Named turns come first, each shown by rows before and after it. Which turns, in which order, take the first row of each pair that follows to the second? Write the first one first, as in the answered first pair.
turn Gadu:
[ -6  -2  -2   9   4 -15  21 -19   1  11   6] |-> [ -7  -2  -2  10   4 -16  21 -19   1  10   7]
[ 0  5  6  4  9 -1  1  2 -7 14  6] |-> [-4  1 10  3  6  0  3  1 -6 13  7]
[ 0  0 18 -4 -2  2  2  2 13 -7 -2] |-> [ -4  -6  16  -3  -5   1   1   0  12 -10   0]
turn resu:
[-11  10   4  10   5   9   4  16   1  -2   2] |-> [-13   2  -1  11   6   3   3  14  -3  -3   9]
[  1 -11   8   3 -14  15  12 -12  -9  -9  10] |-> [  3 -17   3   5 -13  13  11 -14  -6 -12  11]
[ -1  31   3   3 -10  20   3   7  12  -6 -21] |-> [-19  30  10   4  -8  14  13  10 -11   1  -3]
[  6  21   9  -8  15  -9  -1   8  16   7 -12] |-> [ -4  23  15  -7  16 -11   4   9   4  12  -5]
turn zir:
[ 5 -4 14  4 -9  5 10 -1  7  6 -4] |-> [  1  -3   9   9 -12  11  11   0  -2   5  -1]
[ 12  16   5 -10  12  -9   3   2  13  -1 -16] |-> [ 15  -9   6 -13   0  -3  13 -14  16   0  -3]
[  4  23   6   3   0  11   9   7 -11   2  -6] |-> [13 19 11 -4  4  5  9  2  5  7 -9]
turn tevuk:
[ -3 -13 -17  12   2  -1 -10   4 -16  -5  -6] |-> [-18  -5   4   7  -1   5   1  10 -23   3  -3]
[ 26 -24 -24  -7 -20  11  21 -16  11   7  10] |-> [  1 -17   7 -14 -29  23  33  -6   4  12   8]
[  1  -8  21 -15  -2  -3  14  -8  18  15   4] |-> [ 17 -16   1 -10   2  -9   5 -14  25   9   3]
Then:
(2 to 3 turns a pair)
[-15  -8  19 -15  11 -18   3   3  -2  11   7] |-> [-14 -28   8 -12   2 -17   0  -4   2  -1   9] => zir then resu then tevuk
[-15 -16  10   5 -12   8   2  -6  -4 -17   4] |-> [ -4  -4  20  -6   6  -7  -5  -3  19 -13  -8] => zir then zir then zir
[-17 -14  14 -16  13  -9   2  -6  14  -4   9] |-> [ -8 -12  12 -17  11  -7  -2  -7  25  -5   0] => resu then resu
[  2   1  -4   1  12 -10  -6  -2   9  -2   1] |-> [ 5  5  6 -2  0  5  0 -5 15  5 -6] => zir then resu then resu
[ 8 26 -3  1 -3 12  2  1 -9 12 -3] |-> [  4  21  -8   4 -11  18  -2   3  -7   3  -9] => tevuk then resu
[ 0 13 22 13  3 15 11 -9  1  6  8] |-> [10 19 12 18  1 20  5 -9  2  4  3] => tevuk then resu then resu
[  1   8  21 -13   3   3   9  -3   4  18   1] |-> [ 18 -10 -18  -2   9 -11  -9  -8   9   0   1] => resu then tevuk then Gadu
[-14   1  31 -14  11 -15   8  -1  -2  13  16] |-> [  9 -18   2 -10  -1 -14 -12  -5  30 -15  -7] => resu then tevuk then resu
[13  9 14 -6 -1 10  8 -6  7  6  6] |-> [13  5 -8  7 -8 16  2 -5 -8 -4  9] => zir then tevuk then zir
[-32  -8  -5   8   1   1   6   7 -22  -4  13] |-> [ -7  -6   0  -7  21 -22  -9   7  25  -7 -10] => zir then zir then tevuk
[-19   3  16  10  -8   4  -1   7 -12  11  11] |-> [ -7 -11  25  -2  -5  -2   2  -4  10  15  11] => zir then zir then zir
[  7  -9 -13   0 -19  10  -6 -11   7 -15  -2] |-> [-2 20 21 -9 -3  4  8 -2 -1 13  2] => tevuk then zir then zir
[  1  -4 -12   3   2 -11   8  10   1  -8  -2] |-> [  7   2  -4   1  -4  -1  10   9  10  -4 -12] => resu then zir then resu
[-24  -9 -16  12  13 -17  -2   7 -16 -17   7] |-> [ -8 -12  -4  -3  25 -31  -5   0  16 -10  -1] => zir then zir
[  3   1 -10  -1   6 -15  -5   7 -18  -3  11] |-> [ 17   7  -3 -10  12 -17  -5   3   1   5   4] => Gadu then zir then resu
[ -1 -24  17 -18   1  -8  15  -7  20   2   0] |-> [ 12 -21   2 -14  -1  -5   2  -5  31 -10 -12] => Gadu then Gadu then resu
[-18 -12   7 -10  22 -28 -12  14   1 -29  -8] |-> [-19 -37   5  -8   7 -19  -3   0  -4 -29   6] => zir then zir
[ -3   2   3  -2  -7   3   1   3  15  -3 -15] |-> [-18 -10   0   0  -1  -7   6   3  -6  -1   5] => resu then resu then resu
[  0 -16  -1  -4   3 -10  -9  -4  13 -11  -2] |-> [  2 -14  -4   0  -8   2  -9  -4  11 -15  -8] => zir then resu
[ 1 -9  0 -4  3 -1  3 -7 -7  9  7] |-> [ -3   1 -11   3   4   0 -10   5  -8  -3  -4] => zir then tevuk then zir
[ -3 -21   2   4 -12   4   4  -7 -14  -2  16] |-> [ -1   6  -9  11   4  -5  -7   5 -26   1  12] => tevuk then Gadu then zir
[  1  -3 -19   8  -5   2  -1  -7  -3   0  -6] |-> [  0  10 -15   6  -1   2  -5  -1  -3   3 -14] => zir then resu
[ -5   7   6  -8  -2  13  11  -9 -12   8  19] |-> [ -7  22  11 -12   7   7   2   3  -4   7   9] => zir then Gadu then zir
[  1  24  -7   9  -6  24  -6  10   1  -3 -18] |-> [  2  29   5   3  -3  25   3   6  -3  11 -12] => tevuk then Gadu
[ 10  23  -4   1   1  13  -5   8   7  -3 -14] |-> [ -8  13  17  -5   3   9  14   2 -11  12   9] => zir then resu then resu
[-23   9   9 -12  16  -5   4   6  -7   0  15] |-> [ -4  -8  -3 -16  21 -17  -5  -4  19  -7   9] => zir then resu then resu
[  1 -19 -14  14 -27  25   4   0 -13  -2   8] |-> [ 13  28   3   2   7   1 -14  21  17   6 -23] => zir then Gadu then zir
[ 10  14  10 -11   4   4   2   2   6   6 -15] |-> [ -1  -1  10  -8 -10  12  13  -4 -12   8  -1] => zir then resu then zir
[  4 -11  -9   1   0   0   1   1 -11   0   7] |-> [  8  -4 -12   3   0   3  -4   3  -6  -4  -1] => resu then zir
[ 16  10   9   5   1  12   4 -15   3  17  -6] |-> [ 20  11   0   9  -1  13   1 -15   3  13  -7] => tevuk then resu then tevuk
[  0 -12  11   7  13   6   9 -19 -15   4   8] |-> [  6   6  16   2  28  -5   1 -11  -2   7  -4] => zir then zir then zir
[-11  11  15   8  -6   3   0   6  -3   1  -2] |-> [14  0  4  5  4 -9 -2 -9 11  7  3] => zir then zir then tevuk
[15 -6  1  0 -9 10  6 -8  5  4 -5] |-> [ 13  15   0   1   0   5  -2   4   4   2 -13] => zir then zir then zir
[ 24  14 -11   0   7  -6  -5  -6  20   1 -18] |-> [ 16  20  -5   0  -2   7  -5   0  20  -3 -25] => resu then tevuk
[-10  -2  14  -4  -8  12  13   6 -17  11   7] |-> [ -6  -9 -16   4   8 -13  -7   9 -19  -4   9] => resu then zir then resu
[ 10 -17   3   9   7  -2   2  -6   9   9  24] |-> [  7 -17  -1  10  -7  11  -7   1  24  -8   4] => tevuk then Gadu then resu
[ -5   5 -20   3   1 -15   3  -3 -25   3  -3] |-> [ 11   6 -25   2  -2  -9  -4  -7  -4  -3 -20] => resu then resu
[-21 -20 -11   2  -1 -12 -13  11   3 -32  -5] |-> [  5 -14  -9  -4   2  -9 -15   3  29 -24 -19] => Gadu then resu then zir
[ 21  17 -24   8   9  -4 -10   3  -8   4  -4] |-> [ 14  29 -12   5   7   3  -5   7 -14  10  -6] => resu then resu
[ -5 -17   8   0 -14  -3  14   1  -2   6  10] |-> [ -3 -15  11  -2 -19   2  11   1   7   5   1] => tevuk then resu then tevuk
[  7  16  -5  -6  -1   1  -9   9  12  -2 -19] |-> [ 10  -4   6 -12 -10   7   2  -5  22   2 -14] => Gadu then zir
[-7  9 11 -7  4  8  2 10  0  9  0] |-> [ 13  -5 -10  -5   8   0  -5  -1  13   5  -1] => zir then tevuk
[-19  -5   1  -1 -11   3 -13  13  12 -29 -19] |-> [-22  -5   8  -4 -12   3 -10  13  12 -26 -19] => zir then resu then Gadu
